A single turn carries every row of the set below to another of its rows. Some are shown first; where does it send the rows asked next?
dure: [ 0.99  0.02 -0.31  0.26  1.44 -0.30  1.82  2.08 -2.85  1.13 -1.03 -1.76
 -0.47  1.72  3.68]
lov: [-1.39  1.99 -0.23  1.25  0.83  3.04  3.59 -0.47 -0.22  3.02 -0.55 -0.26
  1.43 -1.11 -0.95]
gitor: [ 1.63  0.73 -1.16 -1.05  0.56 -0.84  1.69 -0.36  0.39  4.02 -3.49 -0.12
  1.44  2.94 -0.06]
Sesom: [ 1.70  0.52 -1.41  1.40  1.74 -0.61  0.72  0.57  2.09 -0.09  0.59  2.67
 -2.30 -1.40 -1.06]
luti: [ 0.21 -1.47  1.78  2.48 -1.20  0.56 -0.08  2.76 -2.29  0.46 -0.02  0.11
 -0.56 -0.34  1.32]
lep: [-0.90 -0.74  3.27  0.14 -0.98 -0.27  0.16  2.50  2.40 -1.65  1.26 -0.47
 -0.70 -0.47  0.29]
zukug: [ 2.09 -1.43 -2.57  0.27  2.75 -0.22 -0.99  2.20  2.66  0.17  0.95  1.57
  0.55 -0.57 -1.25]
zanef: [ 1.85 -1.31 -1.82  0.76  2.78  0.73 -0.89  0.14 -1.20 -0.56  1.32  2.13
 -0.79 -1.75 -0.73]
nak: [ 0.27  2.11 -0.20 -3.01  2.21 -0.30  2.74 -2.51  0.27 -0.23 -0.83 -1.81
  0.00  2.02  0.23]
pil: [ 2.45  1.28 -0.58 -0.72  1.46  1.35  3.06 -0.72 -1.16  2.62  0.73 -0.57
  4.61 -0.95  0.03]
lasim: [ 0.58  0.64  0.70 -2.00  0.64  2.79  2.61 -1.25  3.38  2.18  0.70 -0.31
  3.17 -0.44 -0.93]
sis: [-1.43 -1.26  3.15 -0.27 -1.22  0.36 -0.27  0.99  0.88  2.54 -2.05 -0.17
 -1.46  0.98 -1.32]
nes: [ 1.72  0.06  2.73 -1.17  1.20 -1.42 -0.07  0.11  1.10 -2.15  1.09 -1.82
  2.82  2.48 -0.26]
Vil: [ 1.73 -1.49  1.20 -0.52 -0.09 -1.44 -0.67  2.83  0.51 -0.75  0.91 -0.32
  2.63  0.19  3.59]
zaz: [ 0.28 -0.31  0.47 -0.53  1.40  1.44  0.83 -0.85 -1.08  1.19 -1.37 -2.06
  1.42  2.48 -4.25]

zanef turns into Sesom
gitor turns into zaz
pil turns into lov
Now find these:
dure turns into sis
Vil turns into luti

A single turn carries every row of the set below to another of its rows. Some are shown first; where does it send the rows asked next?
Ledip: [ 0.47  0.41  2.02  0.91  1.86  0.15  0.73 -1.23 -0.79  4.05  2.23  0.94
  0.25 -6.98  3.15  1.60 -1.92 -3.29  0.77  4.34  1.24 -3.18 -2.69  1.26
 -0.28 -0.11 -2.15 -0.80  3.71  0.99  1.39]
mufa: [-0.61 -3.58 -1.15 -0.52 -0.78 -1.81 -0.63 -0.57 -2.73  2.38 -1.71  0.68
  0.57 -4.65  4.11  2.40 -0.05  1.13  1.17 -2.35 -1.83  2.95 -2.99  1.08
  1.53  2.02  0.13  0.38  1.23  0.88  0.58]
pasi: [ 1.54 -3.28  2.30 -0.43  2.73  1.12 -0.37  0.77  0.52  1.26 -0.97 -1.05
 -0.92 -1.33  2.18  1.99 -4.30  0.44  1.38  0.42  1.41  0.67  1.49  1.55
  1.72 -1.78 -1.37 -1.17  1.70  1.66  2.54]
rutuf: [ 0.19 -4.03 -0.47 -1.17  1.51 -0.53 -0.07 -1.16 -1.19  2.25  0.72  0.82
  3.29 -4.87  2.86  5.78 -1.34  0.12 -0.92 -0.14  2.19 -3.87 -3.95 -0.51
  3.91 -3.65 -1.64 -2.44  2.71 -0.49  0.63]
sidut: [-0.49 -3.03 -1.55 -0.11 -2.08 -2.07 -0.19 -0.83 -1.63  2.06 -3.30  2.31
  0.81 -4.58  2.16  2.75 -0.10  1.35  0.76 -1.88 -0.69  2.90 -1.93  1.67
  1.26  1.81  1.05  0.01  1.12  0.74  0.47]
Bifa: [-0.22  0.61  1.69  0.75  0.25  0.46  1.48 -1.31  0.32  3.54  0.86  2.19
 -0.43 -7.09  1.09  2.82 -0.72 -2.41  0.96  5.20  2.77 -3.11 -2.00  1.87
 -0.82 -0.22 -1.27 -1.70  3.17  0.05  0.62]
Rif: [ 1.92 -4.56  2.42 -1.30  1.03  1.52  0.47  1.81  1.16  0.91 -0.88 -0.57
 -2.33 -1.23  1.75  3.28 -3.39  0.94  2.51 -0.02  1.96  1.04 -1.11  2.39
  0.68 -2.11 -1.34 -0.93  1.14 -1.30  0.65]
bokif: [ 3.98 -3.38 -2.65  0.62  1.87 -0.95  2.29  0.68  1.09  2.64 -1.10  2.82
  1.48 -3.91 -0.73  2.49 -1.38  1.22 -1.91  0.43  2.63  2.24 -4.39 -1.67
  0.40 -0.77 -0.73 -0.42  1.06  0.69 -2.22]
Padov: [ 2.56 -4.32  0.68  0.26  0.35  1.27  0.66  2.34  1.55  0.60 -2.09  0.65
 -1.14 -1.19 -0.30  3.06 -4.21  0.60  1.48 -0.30  1.86  1.39 -0.26  3.27
  1.11 -1.40 -0.51  0.05  1.73 -1.17  0.73]
figor: [-0.71 -4.78 -0.34  0.90 -0.01  1.49  1.18 -0.17  0.99  0.90  1.01  1.52
 -1.69 -6.46  1.97  1.37 -3.24 -4.98  2.55  4.02  0.60 -0.69 -3.62  2.28
 -0.58  0.69 -1.32  0.87  2.25 -2.44 -0.33]
saz: [ 1.89 -1.42 -2.09  0.21  3.26  0.08  2.57 -0.21  0.24  1.86 -1.21  2.34
  2.06 -4.99 -0.66  3.32 -0.56  1.78 -2.36  1.79  3.15  2.31 -1.68 -1.41
  1.28  0.07 -0.43 -1.23  0.92  2.82 -1.30]
lusel: [ 0.24 -4.61 -1.96  0.28  1.29 -0.45 -0.08 -1.16 -0.21  2.10 -1.02  1.84
  3.42 -4.91  1.41  5.55 -1.73 -0.02 -1.55  0.23  2.31 -3.82 -3.06 -0.16
  4.73 -3.44 -0.14 -2.29  2.51 -0.68  0.79]
Kepo: [-0.50 -3.06  0.28 -1.06 -1.70 -2.16 -0.34 -1.95 -0.39  2.17 -3.90  2.73
 -0.19 -4.65  3.05  2.65 -0.40  1.78  1.70 -1.15 -0.09  2.18 -2.13  1.28
  1.03  0.03  1.68 -0.89  0.65  1.26  0.48]
Gog: [ 2.02 -1.64 -1.78  4.17  0.28 -0.71  0.02  0.22  0.33  4.36  0.74  2.36
  0.79 -5.92  0.36  0.42 -3.02 -4.09 -0.44  3.31  0.43 -2.64 -2.90  1.45
  0.48  0.70 -0.80  0.76  3.94 -0.78  1.39]
pag: [ 1.12 -3.83  1.80 -1.72  1.32  1.78  0.61  2.46 -0.81  0.79  0.82 -2.14
 -1.41 -1.32  2.12  3.62 -2.37  0.87  2.01 -0.47  1.66  1.59 -0.71  2.30
  0.35 -0.24 -3.15 -0.65  1.59 -1.14  0.63]
gobo: [-1.23 -2.08  0.60  0.45  0.58  0.34  0.45 -1.47 -0.20  1.85  1.89  1.02
  0.21 -6.01  2.53  0.46 -3.27 -5.06  1.51  4.21  1.06 -1.28 -0.30  0.70
 -1.46  0.91 -3.10 -0.11  3.26  0.69  1.51]
Kidob: [ 0.40 -3.75 -1.03 -0.84  0.36 -0.58  0.39 -1.22 -0.41  1.83 -0.48  2.00
  3.52 -4.93  1.26  6.26 -1.32  0.27 -1.19  0.00  3.02 -3.84 -3.44  0.13
  3.75 -3.69 -0.96 -2.43  2.71 -0.88  0.30]
bisin: [ 1.81 -3.91  1.05  0.28  3.26  1.60 -0.23  2.05 -0.74  0.80  0.07 -1.92
 -0.46 -1.67  2.58  2.04 -4.68 -0.01  1.02 -0.63 -0.02  1.41  0.09  2.55
  2.32 -0.34 -1.70  0.57  2.15  0.73  2.05]
kup: [-0.22 -4.87 -0.64  1.90  0.41  0.87  0.60 -0.56  1.65  1.33  0.22  2.15
 -1.26 -6.24  1.72  0.33 -4.31 -5.41  1.99  4.14  0.33 -0.96 -2.76  1.78
 -0.11  0.31 -0.59  0.96  2.48 -1.50  0.50]
somug: [ 1.25 -2.42 -2.58 -0.22  3.86  0.49  2.44  0.74 -1.39  2.01  0.88  0.22
  1.65 -4.92  0.74  3.59  0.57  1.67 -2.09  1.19  2.20  2.82 -2.94 -1.65
  1.26  1.45 -1.92 -0.84  0.77  1.67 -1.86]
dul: [ 0.14 -3.04  0.17 -0.72 -1.73 -2.82 -0.89 -2.03 -0.47  2.95 -3.68  2.77
  0.23 -4.17  3.17  2.02 -0.87  1.37  1.36 -1.56 -0.34  1.93 -1.81  0.53
  0.75 -0.32  1.11 -0.88  1.10  1.66  0.92]
Tuto: [-0.08 -4.48 -1.90 -0.54  1.57  0.28  0.55 -0.10 -1.99  1.38  0.75  0.56
  3.68 -5.50  2.32  6.42 -1.35  0.10 -1.22 -0.47  1.56 -3.15 -4.50  0.82
  4.66 -2.19 -1.27 -1.38  2.81 -1.48  0.07]
Zoguk: [ 0.39 -4.00 -0.23  2.51  1.34  0.82  0.38  0.37  0.80  4.06  1.47  0.72
 -2.56 -6.57  2.55  1.81 -1.11 -3.24  1.81  4.27  0.49 -2.53 -5.52  1.51
  1.11  0.15 -0.34 -0.42  2.25 -2.76 -0.16]
sukor: [ 3.27 -2.74 -0.29 -0.82  5.52 -0.05  2.08 -0.17 -0.65  2.21  0.71  0.80
  1.40 -5.35  3.24  2.10 -2.59  1.13 -1.40  0.64  0.94  2.11 -5.09 -1.23
  1.89 -1.23 -1.13  0.11  1.19  2.90 -1.41]
Zaga: [ 1.56 -3.99 -0.87 -1.12  4.44  0.21  1.82  0.34 -0.41  2.82  1.22 -0.26
 -0.12 -4.60  2.64  3.09  0.37  1.82 -0.81  1.43  2.03  2.27 -4.70 -2.66
  1.01 -0.40 -1.74 -1.71  0.05  1.12 -2.00]
doz: [-0.71 -2.72 -0.64  1.75  0.71  0.26  0.31 -1.07 -0.09  1.75  1.53  1.24
  0.64 -5.85  1.95 -0.18 -4.03 -5.59  0.96  3.94  0.25 -1.15 -0.60  0.99
 -0.61  1.25 -2.36  0.92  3.48  0.44  1.72]
Laf: [ 0.07 -4.05 -1.91 -0.31  1.56 -0.45 -0.06 -0.41 -2.19  2.11  1.19  0.20
  4.24 -4.78  2.41  5.72 -1.19 -0.22 -1.68 -0.63  1.60 -3.40 -3.64 -0.41
  4.27 -2.20 -2.12 -1.75  3.15 -0.75  0.80]
tano: [-0.27 -3.83 -1.20  2.50  0.55  0.33  0.35 -0.78  1.01  1.56  0.40  2.06
  0.00 -5.83  1.35 -0.19 -4.52 -5.60  1.12  3.90  0.20 -1.06 -1.27  1.35
 -0.16  0.85 -1.20  1.06  3.04 -0.34  1.28]
Godi: [ 2.64 -2.05  0.13 -0.61  4.73 -0.12  2.16 -1.15  0.97  2.15 -1.28  2.29
  1.02 -5.32  1.48  2.50 -2.11  1.66 -1.51  1.97  2.35  1.55 -3.10 -1.59
  1.57 -1.96  0.09 -1.33  0.70  3.74 -0.97]
fovem: [ 3.74 -2.84 -2.49  0.30  3.53 -0.36  2.36  1.15 -0.90  2.17  0.74  1.24
  2.43 -4.72  0.96  2.44 -2.04  0.88 -2.19 -0.46  1.07  2.74 -5.25 -0.90
  1.25  0.28 -1.60  1.03  1.74  1.35 -2.02]
mobor: [ 1.31 -0.35 -0.32  2.74  1.40 -0.36  0.20 -0.08 -1.43  4.09  2.51  0.81
  1.44 -6.46  2.26  0.74 -2.57 -4.07 -0.28  3.18  0.11 -2.67 -2.87  1.42
  0.32  1.03 -2.32  0.74  4.44  0.49  1.69]
zese: [-1.40 -2.43  0.34 -0.30 -1.33  1.06  1.79 -0.74  0.50  1.00  1.19  1.84
 -0.69 -6.18  0.90  2.16 -2.02 -4.31  2.24  4.41  2.37 -0.95 -1.58  1.81
 -2.29  1.13 -2.67 -0.34  2.71 -1.59 -0.20]
vazom: [ 0.03 -2.18 -1.18 -0.35 -2.40 -2.63 -0.23 -1.11 -1.78  2.30 -3.00  2.45
  1.52 -4.28  2.24  2.39 -0.48  1.26  0.67 -2.33 -0.50  2.63 -1.70  1.34
  0.47  1.42  0.33  0.02  1.65  1.31  0.65]
Sigo: [ 1.02 -2.56  0.44 -0.84  0.36  1.40  0.67  2.41 -1.05  0.84  0.26 -1.33
  0.22 -1.00  0.15  3.58 -2.07  0.74  0.83 -0.49  2.24  1.64  1.44  2.24
  0.15  0.82 -3.24 -0.66  2.20 -0.46  1.25]
Rup: [-0.43 -3.87  0.53 -1.07 -0.34 -2.26 -1.10 -1.72 -1.48  2.85 -2.35  1.14
 -0.40 -4.54  5.11  1.87 -0.72  1.22  1.84 -1.65 -1.52  2.15 -3.02  0.40
  1.39  0.11  0.56 -0.62  0.80  1.53  0.98]
vuf: [ 0.31 -3.74 -2.24 -0.38  0.23 -0.17  0.82 -0.26 -1.41  1.34 -0.11  1.72
  4.21 -5.11  0.79  6.58 -1.15  0.13 -1.65 -0.40  2.56 -3.18 -3.57  0.94
  4.06 -2.23 -1.11 -1.57  3.00 -1.48 -0.10]
redi: [-1.46 -1.95  1.02 -0.38 -0.48  0.56  1.19 -1.61  0.30  1.43  1.42  1.62
 -0.25 -6.03  1.82  1.48 -2.40 -4.52  2.00  4.64  2.16 -1.35 -0.55  0.92
 -2.25  0.55 -3.10 -0.83  2.85 -0.17  0.71]
Bubal: [-0.59 -2.37 -0.97  1.89  0.44  1.53  1.44  1.07 -0.71  3.14  2.13  0.31
 -1.43 -7.09  1.32  3.19  0.28 -2.72  1.32  4.37  1.19 -1.81 -4.70  2.52
  0.43  1.97 -1.23 -0.16  2.51 -3.14 -0.68]
Turak: [-1.20 -3.72 -0.27  0.17 -0.96  1.36  1.81 -0.03  0.33  0.68  1.49  1.51
 -1.16 -6.35  1.33  2.06 -2.28 -4.60  2.48  4.09  1.45 -0.44 -3.00  2.35
 -1.59  1.42 -2.20  0.47  2.44 -2.62 -0.73]
Zan: [ 0.07 -5.03 -1.10 -0.52  2.15  0.02  0.04 -0.87 -0.84  1.74  0.07  0.90
  2.79 -5.33  2.85  5.78 -1.73  0.11 -0.88  0.14  1.71 -3.63 -4.32  0.20
  4.98 -3.48 -0.53 -2.09  2.23 -0.93  0.41]
vurel: [ 0.20 -4.07 -2.82  0.59  0.83 -0.58 -0.10 -0.40 -1.41  1.93 -0.14  1.41
  4.44 -4.65  0.83  5.70 -1.35 -0.21 -2.08 -0.37  2.11 -3.40 -2.77 -0.06
  4.51 -2.15 -1.18 -1.70  2.94 -0.78  0.75]
sidav: [ 2.42 -4.03 -0.52  1.03  1.35  1.55  0.40  2.95 -0.23  0.35 -0.88 -0.58
  0.10 -1.37  0.23  2.53 -4.52  0.00  0.57 -1.08  0.62  1.88 -0.16  3.47
  1.97  0.31 -1.22  1.31  2.34 -0.64  1.28]
Mozam: [-0.53 -2.45 -0.38 -1.34 -1.10 -1.94 -0.11 -0.84 -2.98  2.15 -1.42  0.89
  1.05 -4.85  4.22  2.64 -0.26  1.29  1.10 -2.42 -1.36  2.88 -2.83  1.42
  0.85  1.70 -0.33  0.45  1.59  1.23  0.55]
gigap: [-0.65 -3.12  1.04 -1.92 -0.51 -1.81 -0.49 -1.76 -1.68  2.29 -2.35  1.29
 -0.41 -5.13  5.10  2.52 -0.47  1.60  2.05 -1.47 -1.07  2.14 -3.12  1.15
  1.13  0.15  0.51 -0.60  0.82  1.54  0.56]
zovo: [ 1.67 -3.56 -0.74  3.76  0.71 -0.29 -0.16 -0.10  1.90  4.62 -0.02  2.49
 -1.42 -5.88  1.16  0.84 -2.47 -3.67  0.86  4.14  0.83 -2.91 -4.11  1.19
  1.00 -0.61  0.45 -0.37  2.79 -1.75  0.79]
ref: [ 2.96 -4.29 -0.74 -0.59  3.06 -0.69  1.69 -0.27  1.71  3.14 -0.82  1.98
 -0.35 -3.96  1.22  2.78 -0.60  1.78 -0.71  1.45  2.85  1.60 -4.58 -2.66
  0.49 -2.05 -0.62 -1.95  0.02  0.89 -2.18]
nezi: [-0.66 -0.31 -0.34  1.56 -0.66  1.05  1.97  0.11 -0.24  3.04  1.04  1.79
 -0.38 -7.13 -0.25  3.63  0.33 -2.36  0.77  4.81  2.66 -2.20 -2.66  2.65
 -0.54  1.71 -1.27 -0.99  2.95 -1.92 -0.50]
vakun: [ 1.28 -2.26  1.08 -0.21  0.77  0.90  0.09  1.25  0.59  1.13 -1.41 -0.16
 -0.01 -0.97 -0.20  2.91 -3.09  0.78  0.66  0.38  2.65  0.97  2.73  1.72
  0.53 -0.75 -1.84 -1.42  1.98  0.93  2.09]

Godi turns into saz
mufa turns into Rup
Now find these:
Padov turns into sidav
figor turns into kup
Gog turns into mobor
lusel turns into vurel

